Each row is where one point has got to under a steady rotation. How many steps took it there?
The counts run from 0 to 302.
[  6  -5   0   1  -3   7  17  23   1   8 -21  -4 -15  15 -27 -21  -9   4
  28  24   5  10 -14 -40 -28  -5  -2 -12  -5  22 -22 -10  -6   6   4  34
  -1   0   4 -14  20  12  15 -17 -10   3  -8  16  20 -35  -9  16  -1   3
  -9  16  10 -10  26  13 -37   9   1  -4  -1   6  12 -12   8  27  -6   0] -> 246
[  9  -4   0  12  23   5  22  23  -5   9 -32   6 -11   8 -18 -17   7 -13
  21  23  -1  -5 -11 -50  -6 -11   7 -14  11  33  -9 -15  -4   1   6  25
  -7   3   2 -15  14 -14  10  10 -25  11  -2  27  12  -9 -17   1  25 -12
 -10  20   6  -4  28  16 -23  19   4 -13 -10   7   2  -5   2   8  -2  -7] -> 17
[  3   1 -25  11  -8  14  23  17   2   1  -9  -8  -8  14 -20 -18  -1   0
  24  33  -5 -11 -21 -40 -14 -15  -3  -2   9  28   5  -5  -4   9  -1  27
  -6  -5   4 -15  28  -2   5   2 -15  13 -19  32   0 -15  -6  32   7   1
  -6  10   7 -20  19   6 -33  10  -3 -11   4  18  10  -4 -23  29   3  -8] -> 171
[-11  -8  -5  12   1  12  27  10  12  -5 -23 -11  -5 -14 -35  -8  -6  16
  16  39   2  12 -22 -33 -28   3   8  -3  11  21  19 -10 -12  -6 -22  24
  -7 -11  21  -3  22   8  -7  10   9 -11  -3  28  12 -27   8   4  17   8
 -10   8   2 -10  14   5 -28  10   7  23  -5  12 -13  -8  -5  16 -14  -6] -> 273
[ -3   3  -2   5 -16  12  20  18   8   1 -22  -5  -8 -12 -41 -17   1  11
  21  31  17  -6 -24 -46 -22   0   0   1  15  34   5   1  12  -5  -7  32
  -5  -9  -5 -13  26  -5  15  28   4   7 -12  16  24   1   3  -1  16   4
  -8  -1   7  -2   2  12 -25   5  -3  18  -4  22   0  -7 -19  28   3 -17] -> 77
[  2   5 -14  12  -7  16  25  25   3  -5  -8  -9 -11  11 -24 -12  -1   3
  17  34  -3  -5 -19 -42 -19 -14  -9   0  10  24  -1 -10  -1   8  -1  30
  -4  -9   2  -5  31   4   3   7 -10   8 -13  32   4 -20  -3  30   8   4
 -10  13   9 -22  21   8 -35   9  -3  -6   8  14   9  -5 -20  32   2  -4] -> 170
[ -5   3   8  -6 -10   7  17  26   6  -5 -17   8 -14 -10 -25 -15   0   3
  18  21   6  -1 -18 -52 -19 -12   8 -10   6  39  -8   0  -4   3  13  13
  -7  -4   3 -24  12  -9   6 -10 -15  -3  -8   9  22 -28   5 -13  11  -7
 -10   1   0 -19  33  16 -30   5  -3   3  18  28   0 -24  -5  21 -11 -12] -> 32
[-15  13 -25   7   8  17  10  -1  -2  11 -25   5   9 -20 -36  -5  13  -1
  37  23   5  12 -12 -21 -12   3  -7  -3  -8  42  19 -19 -11  16  -7   0
 -19 -13   8 -10  35  -1   2   2 -14   3  -4  24  22 -27  -4 -10  15  -4
 -12  18  -2   0   7  17 -32  14   4  18  -5  11  -4  -9  -7  19  -3 -15] -> 191
[ 13  -5 -17  13   1  12  29  13  -2   3 -29  11   5   1 -25 -14  -9  -5
  10  39   1 -11 -13 -32 -13  -5   2   1  16  30  -2  -1 -16  -9   2  32
  -3  -9   6  -7  32 -11  10  17 -15   6  -4  39   7  -8 -11  15  23  -2
 -14  20  15 -20   9   9 -22   6  -6  -4 -16  24   8   7   0  10  -3  -2] -> 94
[  5 -14   0  -4   7   7  27  13   6   6 -22  -3  -4  11 -26 -22 -14   7
  28  29   0  16 -25 -45 -27  -2  -3 -14   6  17 -11 -13  -6   3   2  23
  15  -1  15 -24  18   9  16 -18 -11   1 -17  17  18 -33  -6   9  -4   3
  -1   4   2  10  26  10 -36   3   7  -3   5   6   4  -2   7  23  -8  -4] -> 244
[  4  -6 -12 -10  28   2  32   5   5  -2 -24   9 -13 -10 -45 -26  -9  21
  31  36   2   8 -13 -22 -19 -10   8  -6  10  24  21   0  10   8  -5   8
   2   8   7 -23  17  -5   4 -14   3 -10 -10  26  14 -30  -4   6  -3  -6
  18  -4  14  -5  15   8 -23   6 -11  15  -4   5  -4  -3   0  22  -8 -20] -> 40
[  6 -15   0  -2  10   7  28  13   5   0 -23   7  -7   4 -31 -15  -7  12
  29  30   4  16 -23 -41 -28   3   0 -16  10  21  -8 -11   3   8  -2  20
  21  -6  15 -25  17   8  15 -15 -10   3 -25  19  19 -30  -3   4  -2   2
  -2   3   5   8  28   9 -41  -6   6  -1   4   7   1   3   6  21 -13  -4] -> 243
[-10   0  -6 -15   0  13  29  29   2   1 -13  -5  -8  10 -29 -12   0  -2
  10  29   5   2 -27 -47 -26 -11   6  -9   2  35  11   0   1  -4  -3  21
   2 -11  -4 -29   9  -5  15  -1 -12   6 -10  16   8  -7   2  -3  20  -2
  -7   2  -3  11  14  24 -25  19  -9   0   3  15 -10 -21 -16  30   4 -26] -> 155
[  2  -5 -15  -9  13   0  27  15   9  -7 -14  -6  -7  17 -26 -28 -14  10
  16  42   5  12 -32 -34 -34 -10   4 -10  17  25  -4  -2  17   6  -6  26
   1   4  11 -22  13  -4   5  -1  -4  -3  -8  34  18 -13  -5  14   4   4
  -3   5  15   8  12  15 -23  17  -5 -10   7  16   3 -14  -3  25   5 -11] -> 46
[ -4   4 -12   7  33   5  14   8   1  -2 -26  16  -3  -9 -33 -13   8  11
  30  43   3   3 -11 -18  -5 -12   6  -7  25  32  17 -19  -3   3 -13  -4
 -20  15  15 -12  14 -10  -9  -4 -10  -3   7  29  20 -32  -3   1   9 -16
   3  10   7 -13  18  22 -14  17  -8   2   6  22   2 -16   7   6 -13 -13] -> 223
[ -1 -13   5  15   5   3  16  26  14  -4 -14  10 -13  -1 -18 -10   6  17
  23  39  -2  14 -18 -46  -9  -3 -10 -19  16   9 -15 -17  -6  -2  -2  24
   0 -18  12 -20  16   3 -11  -4 -13  -2  -6  25  36 -34  -7  -4  14   0
   4  20   8 -10  21  14 -35   0   3  -1  21  18   2 -15   7   6 -10   2] -> 136
[  5   8 -15  12  34   5  11   2  -5   4 -25  18   5  -2 -39 -13   7  21
  39  35   4   2  -7 -26  -8  -2  -9  -5   3  17   6 -26   5  16  -4   4
  -1 -16   1  -6  35 -11  -4  -1  -6   3   4  25  33 -30  -8  -8   7  -5
  -1  18  12   5   2  26 -28   8   6  -1   3   8  -2  -4  12  13 -10  -2] -> 9
[-13   4 -19  10  17  12  21  -4  -3  15 -35   9   4 -17 -40  -7   9  -1
  40  26   4  12 -15 -28  -9   6  -6  -4  -1  33  21 -15  -5  13  -7  -1
  -4  -5   7 -15  30   1   5   7 -14   8 -14  28  15 -17 -10 -12  16  -5
  -6  10   0   7  11   3 -33  12   6  21 -15   4  -9   7  -6  17  -7 -16] -> 193
[ -1  -3  -3   6  16   6  28  12   2  -8  -7  -2  -9   2 -39 -12 -14  21
  35  34  -2  11  -8 -37 -13 -21  -1  -2 -11  13  19  -5  -9   2 -14  15
   8 -23  -4  -6  35   6  -5  -7   8  -7 -18  14   9 -41   8   1   6   2
   0  11  11  -1   5  13 -28  16  -3  16   1   1  -7   3 -11  29 -14 -19] -> 163
[ -6  19 -21   3  -5   7  10  11   8  -1 -19  -1   9 -10 -36  -8   2  12
  27  27   3  -7 -18 -33 -15   1  -3  -7  -5  33  11  -3   1   6  -7  24
 -16 -21  -7 -14  39 -15   3  15   4   0  -1  12  20 -12  -3   0   4  -1
 -16   8   4  -3   0  21 -27  12  -9   3   4  32   0 -15  -9  36  -4 -16] -> 81
[ -8   2 -27   9  22  10  20  19   3   1 -11   3  -8  15 -14 -22  -4   6
  38  29  -4  26 -19 -22  -8 -13  -5 -12  -4  29   4   5 -11   2  -4  21
  -6 -16   7 -30  22  -9   0 -13  -7   0 -10  22  17 -28 -18  12   3   1
   0  24  13  17   4  26 -17  21 -18  -9   0  12  15 -10  -9  25   0 -21] -> 52
[ -3   6  -1  -6  -5  18   7  15  -7   6 -25  18  -2 -12 -29 -17  -2 -11
  20  29  22   0  -6 -39 -14 -14   2   6  16  36 -18  -7 -12  -1   0  16
  -5  -3  -7 -10  26  -1  15   2 -21   8 -11   7  24 -29   4 -20  29  -5
  -9   9   5 -15  12  30 -26   5 -12   4   2  28   9   1   1   7  -8 -18] -> 109
[  4   4  -9  12  20  21  16  26   1   9 -25  10 -27   5 -31 -16   6  20
  40  29   0   5  -7 -17  -8  -9  -9  -4   2  23  -3  -3  -5   5  -7  29
  -7  -1  -6 -13  26   3   9  -5   6   7   1  14  20 -24 -14  23  -3  -5
  13  16  14  -8   7  19 -27   8 -18  -1 -10   4  17 -21  -6  21  -4 -19] -> 252
[ -5  10 -23  -4  14   7  26  28  -1  -7 -10  -2 -13  15 -15 -19  -4   3
  24  30   5  13 -29 -25 -20  -7  -2  -8   0  35  -8   4   9   7   5  32
  -6  -5   4 -25  18  -3   5  -1 -11   5 -12  29  19 -12 -14  11   7   2
 -16  18  19  -1  10  15 -24  14 -17 -20   3  14  12 -21  -7  31   7 -13] -> 49
[-10 -14  -3   6   8  15  32   6  16  -4 -27  -3  -8 -22 -36  -6  -3  15
  23  38  -2   9 -16 -33 -12   5   7 -10   7  22  25  -6 -14  -6 -21  14
  -4 -10  20 -18  29   0  -8   9   6  -9 -12  25   5 -19   5   4  21   0
   7   9  -4   1  13   3 -26   6   2  25 -11  16  -8   5  -8  19 -10 -19] -> 271
[ 14 -14  -9  15   4  -5  29   6   7   7 -28   0  16   4 -32 -18 -20   8
  27  39   1   0 -13 -40 -11  -9  -2  -8   9  18   5  -9  -7 -14  -6  22
   0  -6  10  -7  33  -9  -5  13  -9  -7  -7  34  11 -19 -14   5  22   5
  -9  15  15  -3   1  -8 -22  12   3   8  -7  13   2  18   6  13  -9  -2] -> 90
[ -3  -7  15   9  12   8  25  23   7 -11 -19  16 -17 -10 -24 -10   5  15
  21  34   8  -1 -20 -47  -7 -11   3  -8  27  33   6  -7  -3  -9  -3   7
   6 -10  17 -25   4  -3   3   2 -11   9 -20  15  24 -20   7 -16   9  -7
   7  -1   1  -6  32  15 -25  -6   3   6  12  22  -9  -8  -3   9 -17 -12] -> 28
[ -4   3  -1  -8  12   1  25  19  -3  -7 -24  11 -17  -9 -20 -17  -8 -12
  11  27  16  13 -23 -35 -18 -10  16  -6  13  48 -13  10   1   2   0  23
 -10   5   7 -24   9  -9  11   4 -16  -3 -19  22  26 -13  -5 -13  20  -8
 -16  11  16  -4  22  20 -24  13 -11   1  -6  16  -1  -8  -5   8  -6 -20] -> 231
[ -1  -3 -19   3 -13  11  28  14  11   4 -21 -12   7  -2 -31 -17 -12  -1
   5  38  -3   3 -35 -41 -34  -4   3  -7  15  30  13  -3 -19 -10 -12  29
  -5  -5  12 -18  17  -4   5   8  -2   0  -8  27   1  -8  -3  10   6   0
 -16   5  -3  -5  15   9 -26  15   8   4  -9  23  -5 -12 -10  18  -1  -9] -> 277
[ 13   2  -5  -3  12  -4  13  15   2   3 -27   2 -10   4 -27 -16 -15  -7
  21  31   6   3 -22 -57 -21 -17   6 -19  13  23 -16  -9  13   7 -22  27
   1  15  -2 -17  13 -15   9   3  -8  -3 -21  16  20 -18 -22   3   7   0
  -6  11  11   6  17  24 -34  18   1   3  -6   2   1  -2   2  13  -4  -2] -> 123
[  4  12  -5  35  20   4  14  25  -8   0 -20  26   5  -2 -32  -4   4  20
  43  30   1  -9 -17 -34   2 -14 -14  -5   2  31  14 -14  -3  -3  -5   9
   3 -19  -4 -12  22 -10  -1  -1  -1  16 -12  15  27 -25 -15  -4 -14 -12
  -6   8  16  -5  10  16 -30   8   7   0   0  10   1  -8   3  14 -14   2] -> 208
[  1 -12  -1  16  16   2  15  24  16  -3 -11   9 -10  -1 -16 -13   3  23
  25  39  -4  19 -17 -43  -9  -7 -10 -20  19   6  -8 -17  -3  -1 -10  21
   2 -14  12 -21  15  -4 -12  -5  -9  -5  -7  26  34 -33 -11   0   7   0
   9  18   8  -1  15  18 -30   1   5  -1  17  19  -1  -9   8   4 -11   5] -> 135
[ -6 -11 -11  10  -4  14  17  10  17   7 -16  -5  -4  -4 -25 -30   5   6
  23  37  19  12 -23 -36 -10 -13  -8   2  35  24   0  -5  -1  -4  -1  18
  -6  -9  16 -17  20  -1   2  21 -17  11 -12  32  27 -16   4  -9  26   1
   6  14   7  -5  -4  18 -20  -2   3  13   2  22   2   9 -19  10  11 -21] -> 183
[  1  -3   1  -7  17  -1  28  16   3 -16 -16   5 -19  -1 -40 -20  -9  25
  22  38  11  10 -23 -22 -28  -5   9   0  13  23   5  -5  23   9  -9  20
   2   5  11 -11  16   9   1  -3   3  -5  -8  32  25 -27   4   8   5   5
  -2   1  22  -7  15   9 -30   6  -4   6   5   2  -3 -11   1  23  -7 -11] -> 43
[  5   2  -9 -17   0   7  15  10   9   3 -20   6 -10 -11 -33 -26  -4  -1
  29  25  -1   2  -9 -42 -16 -14  10 -11   0  33   7   7 -11   9   7   2
  -9   4   3 -32  21 -20   8 -26  -5 -10  -9  10  12 -24  -6  -2   2 -13
   5   1   2 -12  30  25 -22  10 -12  12   7  22   2 -15  -4  23  -8 -21] -> 35
[ -8  -4  17  15  19  11  20  26   3 -10 -18  21 -24 -12 -24  -7  11  21
  26  33   9   1 -20 -41  -6 -13   4  -4  20  34   8  -7  -6  -6  -7   7
   4 -13  14 -18   6   1   1   1  -8  10 -12  12  28 -27   8 -16   8 -11
   1   4   7  -7  31  18 -23  -3   4   5   9  18  -6 -15  -4   8 -17  -9] -> 27
[ -6   0  15  20  27  11  17  25   3  -9 -17  15 -22 -10 -23  -6   8  24
  27  34   6   1 -17 -35  -6 -18   7  -5  21  33  12  -6 -12  -7 -15   6
  -4 -17  12 -12   7  -4  -1   2   0   4  -7  13  29 -31   6 -12   3 -10
   2   8   6  -6  24  24 -21   6   3  10   7  15  -8 -17   1   5 -18  -8] -> 26
[ -6 -12  -8   8  -1  28  24  13  11  10 -17 -12 -18  10 -15 -19   0   0
  25  31   4  11 -15 -42 -16   3   0  -8  19  28  -5 -13 -19  -1   2  28
  -1 -11  22 -14  26  10  13   7 -14  11 -10  21   8 -23  12  16  21   5
   2  13 -12   0  21  16 -25  -1   2  -1   4  23  14   0  -5  25   0 -12] -> 62
[ -4  13 -27   9   6  16  11  14 -12   9 -22  14  12   6 -32  -1   2  -5
  30  33   5  -9  -2 -19  -2  -7 -10   2   4  30   0 -26  -4   8  -2  13
 -17  -1  -5  -4  40  -4   2   3 -22  16   0  22  11 -28  -6  10  22  -5
 -10  15   7 -13   6  24 -29  12 -15 -10   7  21  14  -6  -1  23  -1 -16] -> 296
[  8   8  -9  18  30   9  17  22   2  -6 -12  21 -20 -11 -18  -6   9  25
  27  32  -3  11 -12 -31  -1  -7  -8 -11   5  17  -3  -2   0   8 -18  24
   6 -23   1 -17  26 -12  -9  -3   3  -1 -16  20  36 -26 -20   5  -2  -2
  10  22  17  -1  12  25 -32   2 -10   5   2  15   0 -14  -2   5 -15  -4] -> 131
[  0 -14   3   7   2   6  25  29  15  -4 -18  11 -13  -4 -15  -9   8  12
  21  30  -4  10 -15 -43  -9  -1  -9 -16  10  12 -20 -16  -2  -1   8  29
   3 -14  12 -25  16   1  -8   0 -18  -2  -6  30  31 -26 -15  -2  20   2
   2  20   6 -11  26   7 -39  -2  -3  -7  19  17   1 -13   2   6  -8   2] -> 137
[  8 -11  -8  20   2  -5  36   8   3  -1 -30   8  15   0 -36 -13 -16   8
  32  38   5   2 -12 -36  -6  -1  -1  -8   8  16   9 -11   0 -12  -5  21
   1  -7   7 -14  35  -3 -10  12 -13  -4 -15  34  11 -20 -15   4  21   0
 -12   8  14  -4   4 -12 -29   8   1  12 -10  11   0  17   4  15 -10  -4] -> 89
